Some points, one per row:
{ -4,  20,  30, -20,   7,  23,   8, -56, -45,  35,   8,  -1, -18, -38, -21, -27,  27,  18,   1,
 -20,  28,  30,  -5, -30, -12,  10, -10,   5,  66,   4,  33,   2}
{ 10,  14,  28,   8,  18, -11,   4,   9,  31,   2, -13, -36, -38,   3,  23,  -7,  17,   1,  -6,
 -12, -28, -20,  -9,  12,   0,   7,  32,   8, -32,  -9,  13, -20}
{-42,  29, -33, -19,  -3,  14,  28, -68, -31,  22, -43, -21,  17, -32,   2, -13, -21,  32,  22,
 -41,  19,  89, -23,   3,  27, -43,  10, -42, -11, -49, -13,  34}
{-50,  13,   4,  11, -11, -18,  -6,   2,  -5, -26,  13, -21,   7,  65, -28, -27,  -7,  -8, -16,
  41, -24, -32,  -8,  20,  33,  40,  -2, -11, -13,  -4, -11,   7}
{  1,   2,  -2,  40, -18,  21,  -6,  22,  34,  21,  -5,   1,   2,  41, -12,  30, -19,  50, -35,
  -3, -77, -66, -20,  -8,   6, -27, -58, -14,  15, -72, -67,  29}
{ 10, -28,  -7, -19, -35, -13,  10, -44, -24, -50,  -5, -21, -27,  -4,  57,  -1, -54,  35,  29,
 -22,  55,  -4,  16,  15,  -9, -20,  23,  21,  -6,  24,  37,  54}
{ 13, -18,  -7,  24,  87,   4,  46,  90, -11,  53,   6,  51,  32,  50,  -3,  52,  -1,  36, -40,
  -3, -10,  -7,  39, -24, -18, -25,  -7,  15, -59,  21, -90,  10}
{-52, -58,  20,  15,   6, -27,  -8,  -2,  25,  -2,   7, -20,   6,  14, -11, -23,  37,   3,   0,
  32,  -7, -12,  39,  -9,  22,  48, -10,  31, -20,  -6,   2,   2}
{  8,  13,  24,  14,   7, -13,   9,  13,  21,  -1,   4, -30, -22,   3,  19, -15,   4,   9,   9,
   1,   5,   3, -30,  -1, -16,  16,  16,  -6, -22,   4,  18, -20}
{-66,  32,   2,  16, -29,  24,   7,  -6,  23, -44,  -5,  -4,  17,  83, -18, -21,  48,   3, -38,
  31, -21, -32, -42,  22,  64,  23,  -2,  23,  26, -37,  16,  21}
{ 25, -72,  14, -44,   3,  33, -31,   6, -16, -16,  27, -39,   9,  18,  56,  -2,   9, -19,  26,
  59,  12,  37, -18,   1,  13,  34, -36, -11,  10,   7, -88,  42}
{ 21, -29,  33, -10,  14,  -9,  45,  36,  49,  41,  55,  13,  59,  -4,  -4,  42, -14,  37, -22,
  -9, -22,  -3,  27, -30,  15, -21, -30,  43, -26, -30, -32,  16}
{-25, -27,  69, -33, -18,  -1, -15,  17,  62,  66, -16,  -7, -14,  -9,  23,  11,  46, -45,  51,
  91, -43,   1,  17, -60,  -3,  60, -26,  14, -27,  29,  11,  -8}
{-38,  21, -16,  -6, -21,   5, -13,   1,   6, -15,  -2, -19, -17,  53, -28, -19,  -7,   0, -16,
  17, -29, -36, -12,  13,  47,  19,  17,  -9, -34,   4,   3,   3}
{ 18, -31, -21,  14,  39, -11,  47,  45,  38,  55,  26,  43,  47,  29, -15,  42, -20,  31, -16,
   2, -14, -15,   6, -30,   5, -24,  -9,  19, -17, -10, -58,  11}
{ 21,  47, -28,   0,  -6, -25,   3,   8,  35,  19,  47,   3,  26, -50,  -4,  19,  11, -48,   6,
  -6, -25,   7, -12, -38, -14, -22, -35, -25,  -5, -62,  10, -47}
{ 21,  -1,   6, -14, -35,  -3, -17,  11, -14, -43, -19, -17, -27,  -6,  31,  -6, -43,  34,  -8,
  -8,  20,  -9,  22,  25, -22, -10,  35,  22, -19,  38,  43,  10}
Then 15 other points, each followed by its number:
{  1,   8, -15,  53, -30,   9, -13, -27, -33, -13, -28,  36,  -3, -28,  42,  -8, -61, -20,  -5,
 -17,  41,  10,  18,  25, -25,  18,  52,  -5,  29,  14,   4,   8} 0
{ -7, -26, -36,  22,  51,   0,  26,  77,  26,  53, -12,  13,  22,  42, -11,  43,  16,  65,  -7,
  -7, -24,  -4,   6, -32, -14, -13, -20, -10, -42,  18, -80,  -7} 1
{  7,  -8, -21, -36, -31, -27,  30, -55, -27, -34,   1,   6,   8,  -8,  20,   7, -67,  27,  40,
 -12,  58,  11,   0,  13, -22, -16,  36,  32,   1,  19,   2,  30} 2
{-69, -12,  35,   2, -12, -79, -14, -21,  15, -15,  21, -17, -21,   8, -17,  -7,  35, -20,  13,
  96, -16, -18,  21, -44,  29,  46, -12,  10,  -9,   4,   6,  35} 3
{ 20, -11,  -8, -11, -11,  36,   3,  28,  23,  83,  58,  19,  36,  23, -35,  28, -20, -22, -15,
  -7, -59, -16, -12,  -7,  52, -44, -16,  21, -10, -49, -15,  12} 4
{ 10, -15, -14,  21,  29, -12,  54,  26,  23,  28,  25,  42,  51,  10,  -6,  41,  -8,  52, -21,
  -8,  -7, -23,  28, -19,   8, -44, -29,  32,  -9, -15, -50,  -2} 5
{ 12,   6,   4,   4, -34, -11,  -7, -22, -19, -20, -11,  20, -10,  18,  30,  -1, -39,   7,   2,
 -35,  43,  13,  -5,  22,  14,  -5,  18,  15,   3,  50,  13,  29} 6
{  2,   7,  24,   4,   8, -29,   9,   5,  30,  -7,   8, -20, -15, -12,  36, -28,   1,   1,  11,
  -4,  21,   4, -22,   5, -15,   7,  29,  -5, -12,   6,  28,  -8} 7
{112,  80,  13, -58,  43, -65,  46,  33, -38,  51,  33,  15,  69, -74, -43, -73,  71, -30,  -4,
 -45,  17,   9,  14, -49,  10,   9, -58, -61,  77,   7,  47, -74} 8
{ 12,   4,  -1, -14, -38,  -2, -10,  -1,  -3, -43, -17, -20, -35, -13,  23,  -1, -50,  45,  -1,
 -16,  10, -10,  10,  34, -17,   7,  33,  24, -21,  31,  38,   7} 9
{-66, -12,   8,   1, -12, -12,  28,  -4,  37,  -9,  22, -27,  -3,  22, -33, -25,  38, -21,  -4,
  45, -21, -20,  -8,   1,  16,  52,  -6,   8,  12, -19,  -6,  12} 10
{ 25,  27,  37, -55,  10,  21,  46, -20, -35,  55,  12,   0,  16, -60, -35, -36,  20,  -3, -27,
  -7, -17,  30,  21, -53, -16, -25, -17,   2,  71, -18,  32,  -3} 11
{ 32,   6,  22,   3,  -8, -12, -28,   2,  41, -79, -34, -34,  16,  -7,  28,  21, -33, -18,  -9,
   2,   9, -11, -12,   1,  -2, -24,  19, -36,  14, -21,  35,  -6} 12
{ 47,  21, -32,  26,  16, -15,  14, -19,  74,  10,  -7, -15,  19,   8,   2,  36,  50, -62,  18,
   1,  -4, -14, -26,  -8, -17,   4, -11, -44,  42,   2, -23, -28} 13
{-12,  41,  43,   2,  30,  40,  20, -69, -76,  59,  21, -14,   8, -31, -59,  -4, -11,  38, -19,
 -48,  30,  28, -26, -26,  -2,   9, -54,  25, 104,   9,   8,   1} 14
Which three of these numbered points are nearest to each point below, looking only along the 6 directions in which the first points spread most? Their numbers follow each, nearest first.
{-46,  12,  -4,   3, -18,  -5, -14,   5,  -1, -32,   5, -23,  -4,  66, -34, -23,   0,  -6, -13,
  43, -17, -34,  -8,   4,  45,  25,   4,  -7, -27,  -5,   1,   8} > 10 3 7
{-23,  31,  23,  -4,  17,   4,  15, -15,  19,   4, -29, -63, -11, -25,  32, -19, -22,  26,  -9,
 -43,  33,  47, -43,  11,   2, -14,  -6, -11,   9,  -7,  20,  20} > 0 6 7
{ 40,  27, -58,  27,   6,  -1,   4, -18,  65,  19, -26,  -4,  14,   4,  -3,  32,  51, -64,  35,
   8, -10, -12, -19,  -6, -34,   3, -23, -41,  32,  18, -26, -23} > 13 4 7
{-20,   4,  14,  48, -27,  36, -18, -37, -90,  12,  18,  36, -66, -25,   9, -38,  85,  74,  67,
 -43,  12,  29,  55,  40, -57, -49, -28,  26, -45,  46,  12, -51} > 0 7 6
{-12,  -7, -42,  80,  66, -10, -22,  85,  37, -31, -23,   4,   6,  37,  11,  17, -23,  31, -20,
  12,  -6, -28,  -1,  16, -17,   8, -28, -42, -38, -26, -76, -22} > 5 1 4
{ 37,  29, -27,  23,   8, -24,  15, -31,  68,  16,  -2,  -3,  18,  -3,   5,  31,  43, -51,  27,
  -9,   2, -15, -29, -12, -17,   6, -15, -34,  25,  -6, -34, -30} > 13 4 11
{-34,  -5,  -5, -27,   7,  25, -16,  23, -19,  27,  22, -15, -58,  -1, -12, -28,  15,  11,   8,
  23, -18, -11,   6,  31, -11, -16,  41,  -1, -51,  19,  -1, -48} > 7 6 0
{ 25, -16, -28,  28,  60,  -9,  44,  49,  30,  68,  16,  46,  50,  47, -12,  40,   3,  52, -13,
   3, -19, -12,   1, -32, -18, -29,  -7,   6, -31,   8, -65,   7} > 1 5 4
